Small tables with named rows and columns. After each table, cells are looked up by row and column.

ran
columns: lorem, gaf, zolimed, lom, sememo
nuz: [149, 199, 177, 186, 116]
mopet: [160, 208, 206, 214, 151]
ret: [207, 231, 112, 56, 70]
voneva: [80, 198, 197, 116, 151]

gaf of ret is 231
lorem of ret is 207
zolimed of nuz is 177
sememo of nuz is 116
gaf of mopet is 208
lom of nuz is 186
sememo of mopet is 151
sememo of ret is 70
zolimed of ret is 112
lom of voneva is 116
sememo of voneva is 151
zolimed of mopet is 206
gaf of nuz is 199
lom of mopet is 214
gaf of voneva is 198
zolimed of voneva is 197
lorem of nuz is 149
lom of ret is 56
Which row has the largest lom? mopet

zule:
,nen,rolatak,zukofar,tetuna,kedigo,gaz,ramir,gez
miv,121,130,114,143,131,104,113,127
ponepef,74,90,67,153,162,80,73,123
veboru,152,64,91,150,120,174,98,9
fepu,70,93,48,172,130,60,80,127
lumonef,167,144,193,91,130,189,130,100
gim,159,123,53,193,77,141,151,47
sig,135,131,91,119,94,130,188,132
leb,114,89,115,123,148,137,89,90
sutuka,130,70,121,135,127,147,82,55

miv, tetuna -> 143
sutuka, rolatak -> 70
ponepef, kedigo -> 162
leb, nen -> 114
sig, gaz -> 130
lumonef, nen -> 167
sutuka, gaz -> 147
Row with the largest zukofar: lumonef

Table fas
	kulenoz	kuzur
bidor	36.42	40.29
nikuv	-0.63	-70.07
lefa	-23.25	61.07
vaf	-36.62	-3.01
fal	-3.48	29.30
sudelo	43.78	-10.06

vaf, kuzur: -3.01
lefa, kulenoz: -23.25
sudelo, kuzur: -10.06
nikuv, kulenoz: -0.63
bidor, kulenoz: 36.42
nikuv, kuzur: -70.07
fal, kuzur: 29.30
lefa, kuzur: 61.07
fal, kulenoz: -3.48
bidor, kuzur: 40.29
sudelo, kulenoz: 43.78
vaf, kulenoz: -36.62

lokesan =
columns: misira, niza, tabuki, malabav, nog, musomuk, dut, veveva, non
mal: [102, 121, 60, 108, 72, 82, 100, 131, 102]
pifere: [107, 99, 22, 123, 63, 140, 128, 150, 106]
repe: [121, 128, 195, 108, 161, 95, 104, 84, 122]
zuvim: [109, 131, 134, 104, 116, 70, 93, 104, 110]
mav: [102, 110, 26, 115, 57, 108, 113, 145, 102]
let: [116, 128, 163, 107, 138, 86, 100, 95, 116]

tabuki of let is 163
veveva of repe is 84
tabuki of repe is 195
non of zuvim is 110
niza of pifere is 99
veveva of mav is 145
misira of mal is 102
nog of mal is 72
tabuki of zuvim is 134
malabav of let is 107
niza of repe is 128
nog of pifere is 63
Which row has the largest musomuk? pifere

Table basabi
	fem	guf	rud	dudigo	fip	melozeg
gil	2127	2772	5901	4686	4656	6001
laruna	1786	668	7283	4064	4736	5984
binu	4677	8092	3129	6219	4950	5670
fasugu	4693	3236	6662	4765	5374	5456

fem of laruna: 1786
rud of fasugu: 6662
guf of binu: 8092
fem of fasugu: 4693
fip of laruna: 4736
fem of binu: 4677
rud of binu: 3129
melozeg of binu: 5670
dudigo of gil: 4686
fip of fasugu: 5374
dudigo of binu: 6219
guf of laruna: 668
dudigo of laruna: 4064
fip of gil: 4656
fip of binu: 4950
rud of gil: 5901
fem of gil: 2127
guf of fasugu: 3236
Which row has the largest dudigo? binu

nutoruv:
,rolu,segusis,fir,dufufi
mamet,60.32,32.86,68.70,60.38
puf,43.92,66.85,39.27,23.96
pud,54.85,32.86,56.93,69.48
fem,54.85,27.19,58.89,69.48
digo,53.94,41.36,51.04,57.34
kevomok,62.14,13.02,62.82,84.66
bamut,55.76,47.02,78.51,39.13
vari,46.65,64.02,47.12,69.48
peb,43.01,86.69,31.42,11.82
nokepe,58.50,27.19,53.00,78.59
pov,41.18,64.02,25.53,26.99
mul,52.12,41.36,49.08,57.34
vazepi,56.67,32.86,60.85,66.45
gise,50.30,58.35,54.97,51.27

fem, dufufi -> 69.48
puf, fir -> 39.27
puf, dufufi -> 23.96
bamut, segusis -> 47.02
kevomok, rolu -> 62.14
digo, fir -> 51.04
gise, fir -> 54.97
pov, fir -> 25.53
vari, fir -> 47.12
bamut, rolu -> 55.76
peb, rolu -> 43.01
mul, fir -> 49.08
pov, rolu -> 41.18
mamet, rolu -> 60.32
pud, dufufi -> 69.48
vari, dufufi -> 69.48
gise, rolu -> 50.30
digo, segusis -> 41.36
kevomok, dufufi -> 84.66

